[124 136 154 124 124 127 128]
The entry just right of 154: 124
Read off the 1st entry.
124
Read off the entry just left of 154.
136

Questions about the grid below.
1) Give the second entry on the diagonal from the top-right corner.
2) Give the first entry, reading row by row.
3) Give the last entry, reading row by row.
4) Give the entry directly below 100.
5) Give the entry just left of the largest entry.
6) Give the top entry of the column that holds the smallest entry.
7) Give the third entry, reading row by row.
8) Give the first entry in the row that holds the smallest entry.
[[121 140 127 128 119]
 [148 134 128 128 123]
 [119 133 128 128 126]
 [134 150 129 128 136]
 [124 131 128 128 131]
 [124 100 128 128 118]
 [133 124 128 128 115]
 [121 129 127 128 157]]
1) 128
2) 121
3) 157
4) 124
5) 128
6) 140
7) 127
8) 124

[[120 136 128 114]
 [153 119 138 148]
 [124 126 125 125]
 [140 122 130 138]
 [145 124 134 142]
 [128 135 128 122]
 [121 142 127 114]
 [126 141 130 116]
 [118 135 123 114]
 [130 141 134 113]
 [125 111 121 137]
 [120 148 128 103]]
Indices start at 1.
The entry at row 2, column 2 is 119
Read off the entry in row 2 and column 1.
Answer: 153
Read off the entry in the top-right corner.
Answer: 114
The entry directly above 140 is 124
Read off the entry in the bottom-left corner.
Answer: 120
The entry at row 1, column 3: 128
The bottom-right entry -> 103
Read off the entry at row 1, column 2.
Answer: 136
The entry at row 3, column 3 -> 125
Read off the entry at row 1, column 1.
Answer: 120
Read off the entry just left of 113.
Answer: 134
The entry just right of 111: 121
Read off the entry just left of the smallest entry.
Answer: 128
The entry just right of 140: 122

[143 147 137 146 132  99 110 118 120]
The last entry: 120
Which number is the maximum? 147
The entry just left of 132 is 146

a =
[[126 119 130 137 125 134 119 133]
 [124 109 128 150 119 140 111 143]
 [129 126 128 129 125 127 128 129]
 [131 128 127 125 130 127 129 128]
 [125 124 127 132 123 134 122 132]
 [129 145 128 113 136 117 143 116]
 [126 124 127 133 125 132 123 133]
 [121 111 130 146 116 140 112 144]
 [125 120 130 135 125 134 120 135]
 [126 134 130 123 132 123 135 121]
 [134 142 129 116 134 121 138 119]
 [125 116 130 142 126 131 119 137]
 [129 139 127 117 134 121 140 119]
 [123 113 130 140 121 133 116 136]
 [121 111 131 143 123 137 115 143]]
Indices start at 1.
The entry in the bottom-left corner: 121
What is the entry at row 2, column 1? 124
What is the entry just right of the largest entry? 119
The top-left entry -> 126
What is the entry in the bottom-right corner? 143
What is the entry directly below 109? 126
The minimum: 109
The largest entry -> 150
What is the entry just left of the largest entry? 128
What is the entry in the top-right corner? 133
What is the entry directly above the smallest entry? 119
What is the entry at row 1, column 3? 130
The entry in row 3 and column 1 -> 129
The entry just left of 138 -> 121
What is the bottom entry of the column that holds the smallest entry? 111
The top entry of the column that holds the largest entry: 137

Read these off the grid that follows.
1) The entry directly below the smallest entry?
2) The entry just right of 137?
3) The entry in the top-right corner?
4) The second smallest entry?
5) The entry just right of 140?
6) The entry in the bottom-left corner?
7) The second entry from the end, reading row by row?
8) The largest entry in the first column?
[[136, 137, 141, 127, 132, 126, 125, 136, 106, 143, 148],
 [129, 126, 127, 131, 140, 131, 119, 125, 129, 122, 120]]
1) 129
2) 141
3) 148
4) 119
5) 131
6) 129
7) 122
8) 136

W = [[139, 128, 127, 134, 119, 118], [129, 131, 123, 125, 127, 128], [124, 128, 130, 114, 131, 133], [133, 125, 130, 121, 118, 129], [145, 135, 131, 115, 105, 120], [131, 123, 134, 131, 119, 122]]
The entry just right of the largest entry: 135
Report the second entry in reading order.
128
Report the 2nd largest entry.
139
Report the entry just right of 124.
128
The minimum -> 105
Report the third smallest entry.
115

Questions about the array below. Rows and columns are numbered from 1.
1) Report the entry directly above the centre entry.
2) Report the bottom-right entry.
3) Report the entry at row 1, column 2.
4) Report the entry in the bottom-left corner.
5) Report the entry at the centre.
6) Report the entry at row 3, column 2.
[[104 116 137 122 123 130 127]
 [150 138 117 132 138 132 125]
 [147 140 132 125 136 139 140]
 [146 139 136 119 137 128 141]
 [130 134 127 139 117 150 138]
 [107 116 135 117 133 131 122]
 [128 133 134 129 124 153 141]]
1) 125
2) 141
3) 116
4) 128
5) 119
6) 140
